Some points, one per row:
[  7  29 -58 -39  -4  14 -32  13   7 -37  -1 -25  25 -23  25 -35]
[ -7  13  21   0  -7 -23  27 -36  -5 -28  -2   3  25  15 -22 -33]
[ -2  12  -7  -5 -17  -3  -8 -20   1  22  10 -13 -12 -22  18  36]
[-12 -22  30  35 -21 -31   0 -40  12  11 -15  26  15  57 -43   2]
[ -3  14 -15  -7  14  15 -18   8  -4  17 -12   3 -16  -7  32  -3]
[-26  18  19   4  12   0  -5  -5  12  14   4   8 -19  -9  20  11]
[ -6  19  -5   1  15  12 -17   3   5  22 -20   3 -16  -4  32   1]
[-33  27   5  10 -22 -12  36 -35  -2 -69  21  10  37 -17 -21 -58]
[ 10   1  -4  -4  10   2 -12 -15   9  -2  -9   3 -24 -24  19  23]
[ 40   6  -5 -25  -1  20  26  31  -9   1  14   1  31  10 -43 -19]
[  1 -12   2  -4 -18  -5   8 -30   1  -4 -17   2 -19  16 -15   4]
[-27  39  -5   9 -28 -10  40 -37  -3 -87  25  15  46 -29 -16 -64]
[ -1  -4  -5  -8  18   7  -9  -3   4   1   0  12 -10 -26  33  11]
[-21  33   4   4 -13 -15  32 -26  -4 -63  17  -3  32 -10 -13 -51]
[-14  30  -6 -17 -16  42  34  32 -48  16 -27   2 -32  10 -32  -8]
[ 48  16  -9 -31 -12  12  13  12 -32 -15 -12 -27  15  31 -44 -31]
[-15  44 -15   7  -5  16 -22  22  -6  42 -13 -24  -2  23  15 -30]
[ 27   9 -38 -18   2   9  -1 -20   6   6 -12 -38 -33 -28  -7 -16]
[ 40  13 -10 -24  -8  11  22  16 -23  -9  -6 -17  18  25 -43 -33]
[-20  27   8  10   5   2  -4  -3  21  19   7   3 -20  -7  15   7]
[ -4   6  29  10  21 -14   2  15  -8  17  10  -2   5 -16   6   4]
[  1  29 -23  -2   5   9 -27  16 -12  23 -10 -15   9  19  27 -27]
[-19  36 -12 -26 -22  51  39  44 -49   1 -11  -5 -31   8 -37  -9]
[ -6  22  -4   1   9   7 -19   0   2  21 -21   1 -19   7  36   2]
[ 14   0  -8   6  25   4 -14  -8   9 -12  -3   4 -24 -22  20  15]
[-16  32  15  11   9  -8  -2   7   3  27   2   2   4   2   5  -1]
[-13 -46  11  44 -49  -7 -26  -3  13  16   5  33   0  -6  -7   5]
[ 37 -27   1  -6  39  -1 -17  16  29 -13  33   1  29 -16   7   4]
[  6  19 -61 -38   2   5 -34  13  13 -33  -2 -27  29  -8  17 -26]
[-16 -15   0   2  -3  16   2  12  12 -20  14  23   7 -26  19   6]
[ 40  12  -5 -27  -9  12  23  20 -20 -13 -10 -21  17  30 -39 -32]
[-24  52 -14   4  -1  11 -17  15  -2  41 -11 -15  -1  28  14 -29]
[ 23 -29  -6  -3  38   2  10  36  42 -22  69  12  43 -17   0   3]
[ 27 -28  -3  -9  42   1 -10  30  31 -25  48   2  34 -26   6   3]
[-25  -8  22  40 -35 -34  -5 -35   9  -2 -10  13  12  42 -37 -12]
[-20 -22  32  42 -22 -34  -4 -40  10  12 -18  21  11  51 -36  -1]
[  0  29 -23  -4   2  12 -27   1   4  28 -29  -5 -20  10  38 -11]
[ 38 -30  -6  -6  47   7 -15  26  30 -19  34   3  36 -22   6  10]
[ -8 -51  81  33   5 -17  18 -23 -21  60 -16  17 -44  23 -16  47]
[ -4 -39  19  39 -46 -17 -30   5  13  16 -14  19 -21  -3  -7   8]
[  3   1   5  -3   8  -2  -5  -2   9  -9  13  17 -10 -33  32  15]
[ 38 -19 -27 -16  37   2  -7  27  37 -48  30 -50  16  -2  -2   3]
[  3  22 -20 -11 -19  -5  -5 -18   2  25   1 -11 -18 -19  11  28]
[ 42  15  -6 -22 -13  16  20  18 -18 -11   9 -15  22  28 -41 -27]
[ 26   4 -42 -17   5   5  -1 -20  10  -7 -10 -39 -37 -38 -16 -39]
[ 12 -45   3 -14 -13 -12  17 -30   0 -22 -17   4 -13  -4  -8  15]
[ -5 -48  18  45 -43 -14 -36  -6   6  15 -11  26  -6  -2  -6   2]
[ 48  11 -12 -26 -26  23   5  16 -43 -13 -46 -56  -8  35 -35 -40]
[ 26 -28 -10  -3  42  -2   0  32  35 -26  48  -2  39 -19   5   6]
[ -4 -22  34  41 -18 -34  -6 -42   8  17 -25  13   4  58 -35   7]
[  4   0 -17  -4   2   2 -11  -6   0   6  -6  -3 -35 -25  15   1]
[-14  29  -1 -22 -18  39  37  30 -53  15 -24  -1 -31  13 -36 -11]
[-55  24   6  35 -26 -38 -10 -29  15 -29  -9 -18  19  38 -23 -37]
[-13  31 -16 -20  -8  54  32  38 -37  15 -12 -10 -30   7 -39  -6]
[ 21   2 -29 -41  28  -7 -44  27   6  23 -38 -47  -2  26  33  15]
[-53 -26  94  12 -29 -35  33   2 -33  23   1  72  53  49  26  51]
[-11 -59  19  49 -59  -9 -24 -14  16  21  -2  46  -2  -1 -20   6]
[-45   7  22  43 -39 -46 -13 -25  19 -24 -15 -10  10  34 -24 -31]
Here are 28 more points, each followed by its number:
[-17 -24  18   5   5   0  18   5  14 -15  21  45  12 -26  15  25] 0
[ 23  -3 -57 -12   0  15 -11 -12   8 -10 -11 -56 -43 -28  -9 -50] 1
[-20   6   9  -2 -18   2   6  -9  -4  18   8  10 -14 -11  30  28] 2
[ 40   3  -1 -24  -3  15  24  33 -11 -10  19  -2  35  13 -44 -25] 3
[ 26  16 -37 -46  26 -12 -45  26   9  14 -34 -47   8  18  32   6] 4
[ 29 -31  -4  -5  42   6 -14  31  36 -18  46   3  37 -28   8  12] 5
[-11  -3  -2   1  -7   1   0  -9 -13   7  -2  -3 -21 -17  24  10] 6
[-36   1  13  44 -37 -33 -11 -31  12 -10  -3   3  22  41 -30 -20] 7
[  7  -8  -9   6  16   1  -9  -1  -2 -16  -2   6 -15 -24  27  19] 8
[  2 -23   3 -10 -11  -3  17 -20  -5   1 -32   6 -17  19 -13   7] 9
[  3  -9   8   2  31   0  -2   9   3  -1  -8  15  -5 -33  24  22] 10
[ 16   8 -24  -3  -6  -5  -7 -28 -10  10  -1 -24 -28 -18  11  17] 11
[ 28 -30   4   0  46  -3  -4  34  40 -17  63  27  47 -25   5  17] 12
[ 10 -37   0 -14 -19  -8  14 -30  -9 -18 -16   4 -15   0 -10   5] 13
[ 11 -38   1 -13  -6  -1   3 -14 -12 -11 -28   2 -22  12 -15   7] 14
[  5 -43  11 -15 -10  -9  15 -12 -12 -15 -15   9 -18   2  -8   8] 15
[ 37   2  -5 -14   0  23  37  28 -10   4  26  17  39   8 -48 -21] 16
[  8 -18 -16 -14 -10   2   1 -17  -6   7 -32   1 -23  28 -10  -3] 17
[ -9  24 -11  -6 -22  -6   0 -30   2  27   8 -13  -9  -8  15  43] 18
[ 19  -2 -33  -8   7   2 -10  -4   5  -3   6 -23 -17 -35   1 -10] 19
[-51 -37  61  17 -13 -20  50  -2  10   3  28  69  40 -13  14  58] 20
[-28 -24  42  40 -18  -2  46 -35 -21   6  30  26  -7 -20 -18  -8] 21
[ 34 -15 -10  -8  35   2  -6  17  35 -36  34 -27  23  -6   3   7] 22
[  4 -18  -4  -6  -4  -6   7 -18   5   5 -25   7 -22  17 -16   4] 23
[-24  37  -8   9 -24  -8  40 -41  -3 -70  30   9  51 -17 -12 -69] 24
[-30 -24  18   8   1   1  16   8  -3 -11  19  44  20 -28  23  27] 25
[ 19  10 -26  -9   7  -5  -3 -33  -3   5  -6 -32 -23 -25   8  16] 26
[-11   9  -4   0  17  13 -13  -2  12   8   4  10 -10 -26  31  10] 27
Which three of these numbered points are nearest to each point below, looking only along the 3 directions in which the first points spread most? Their numbers follow each, nearest first.
[-14  22  20  10   6  -4  -6   7   1  20   8  -4   8 -11  16  -7] > 6 14 15
[ -2 -16  -2 -10  -2  -5   9 -21  -5  -6 -27   5 -21  19 -15   8] > 23 9 14
[ 13  21 -57 -45   4   1 -33  15  12 -21  -8 -31  17  -4  20 -22] > 1 19 4
[-44 -34  96  17 -21 -45  36   1 -34  21   7  70  59  40  28  49] > 20 21 7
[-26  44  -3  11 -26 -10  44 -39  -4 -80  29   8  50 -19 -18 -70] > 24 16 3
[ 22   5 -44 -44  12   4 -39  11   9   8 -17 -33  13  13  23  -1] > 4 19 26
[-22  34   3  16 -29 -14  42 -45  -7 -79  30  26  48 -20 -25 -62] > 24 16 3
[-16  31 -15 -22  -7  55  37  42 -42   0 -13  -9 -27   4 -45  -3] > 1 17 3
[ 43  16  -8 -35 -17  14  16  13 -32 -12 -23 -34   6  38 -42 -35] > 3 16 1
[-28  40  -7   5 -28 -12  39 -39  -2 -88  39  13  47 -30 -13 -72] > 24 16 3
[-39   6  21  40 -32 -35 -12 -32  11 -14 -12  -4  18  42 -29 -27] > 7 21 13
[  4  10  29   1  -2 -30  22 -34 -11 -13  -2   3  14  21 -14 -10] > 13 21 15
[  2 -19  -5  -1  -7  15   4   7  -7  -3  25  10   7 -38  17 -11] > 8 19 10
[ 39 -20 -15 -13  38   2  -8  20  30 -38  32 -26  23 -11   0   7] > 22 5 12
[ 22  -2 -39 -42  22  -5 -39  16   8  11 -31 -31   9  23  22   7] > 4 26 19
Here are 28 other points, each followed by its number:
[  5  12 -24   1 -12  -4  -7 -25  -7  20   1 -22 -18 -19  20  27] 0
[ 25 -26  -3 -13  41   2 -10  38  39 -12  54  17  47 -30   6   7] 1
[ -3  17 -14 -11  13   7 -22  12  -3  19 -22  -1 -20   1  39  -1] 2
[ 19   4 -33  -5   6   1  -3 -25   0   0  -1 -36 -25 -34   4 -10] 3
[ 31 -14 -24 -19  39  11   4  33  39 -55  40 -40  26  -5 -10   3] 4
[ 29 -17 -24 -16  42   8   2  28  29 -45  34 -33  19   1  -2   7] 5
[-37 -18  49  38 -30   7  55 -36 -22  -6  34  36 -11 -30 -16 -20] 6
[-31   0  17  40 -33 -33 -12 -30   9  -9  -7   4  17  41 -31 -23] 7
[ 46   8  -1 -23 -14  18  10  14 -25  -9 -18 -32  13  32 -38 -28] 8
[ -1 -10 -10 -18 -13   4  -4 -14  -1  10 -37  -3 -22  24  -7   2] 9
[-42   1  20  37 -34 -39  -8 -30  14 -13  -6  -4  16  40 -25 -21] 10
[ -2  -6 -10   1  12   4  -8  -5  -8  -8   2   5 -24 -20  22   8] 11
[ 34 -25  -8  -8  36  -5  -1  25  30 -36  44 -10  38  -9   2  10] 12
[-31  -4  21  43 -37 -29  -1 -38  13  -6  -7   8  20  35 -28 -15] 13
[  8   2  -6   5   8   2  -4  -9   4 -10  -1   5 -23 -21  23  24] 14
[ -6  49 -26   1   1  12 -45  27 -14  42 -25 -26   5  33  27 -29] 15
[  4  -9  26  -1 -42 -48  14 -46 -23   5 -15  16  26  13  -8 -34] 16
[ 41 -22 -22 -19  38  11 -15  26  33 -42  34 -38  20  -8   7  10] 17
[-22  17  18   5   7  -3   3   4  13  21   1   5 -14  -7   7  10] 18
[  9  -8 -14  -2  17  21 -17   2  12 -23   3   3 -21 -30  17  11] 19
[ 53  12 -10 -28 -25  17  13   8 -32 -17 -32 -52   0  44 -43 -40] 20
[ -3  41 -23   0   9  14 -33  23 -19  41 -29 -27   7  23  32 -34] 21
[ 63   7 -15 -16  17 -24 -31 -17 -53   8 -63 -65 -15  47  -5 -46] 22
[-10  23  -4   3   8  -2 -12   0   6  18 -16   2 -24 -10  27   8] 23
[ -3  -2 -13  -2   5  15 -11 -10   0  -2  -5 -10 -26 -19  23   3] 24
[ 10 -38   2  -3   1 -11  13 -12  -4  -1 -32   8 -19   1 -14  13] 25
[-23  20  21   9   2  -1  -4   2  -2  20  16 -12  -1  -4  13 -10] 26
[-13  45 -18   7   1  19 -28  22 -12  39 -13 -25   2  24  22 -34] 27
Which three of these numbered points are nearest to each point below, looking only along the 3 directions in which the first points spread most? Their numbers follow each, nearest first.
[-17  27 -12 -25 -10  48  38  48 -36   9  -1  -2 -22   0 -43  -3] > 22 8 27
[ 42   9   2 -23   2  20  20  36  -7   4  22   8  38   4 -47 -22] > 8 3 26
[-10  16  -9  -1  17   5 -12   5   5   5  -2   1 -17 -18  27   4] > 24 11 14
[-12  36  -7 -22  -9  44  37  45 -37   7  -7 -12 -30   2 -35   2] > 22 27 15
[-48  15  13  38 -29 -36 -12 -27  15 -16  -9 -16  19  36 -19 -29] > 16 7 10
[-19  34 -14 -25  -8  52  36  44 -38  15   1   6 -19  -9 -44   6] > 22 27 15
[-24  30 -15 -21 -18  53  33  48 -49  10  -9  -5 -30  -4 -34  -5] > 22 27 15
[-13  29 -13 -28 -15  51  40  49 -39   6 -10  -9 -25   4 -43  -4] > 22 20 8
[ -7  11 -10  -3  17   4 -12  12   2   4  -5   8 -14 -19  32   3] > 24 11 14
[-48  -2  46   8 -31 -16  32 -14  10  29  22  60  18  -6  31  78] > 25 18 6
[-49 -22  43  23 -11 -21  25  -2 -10   6  26  46   9 -22  42  59] > 25 18 6
[  0  -8  25   1 -35 -51  19 -35 -17  13   5  35  36   7  -4 -35] > 6 16 10
[-19   0   4  -2 -11   7   3 -12  -9   9   3  -1 -19 -15  15  20] > 18 26 25
[-13   3   1   5 -14  -6   2 -17 -10  12  -6  -4 -21  -9  29  23] > 18 23 25
[ -8  15  -4   0   7   2 -19   5  12  23 -12   8 -24  -3  26   1] > 23 0 2
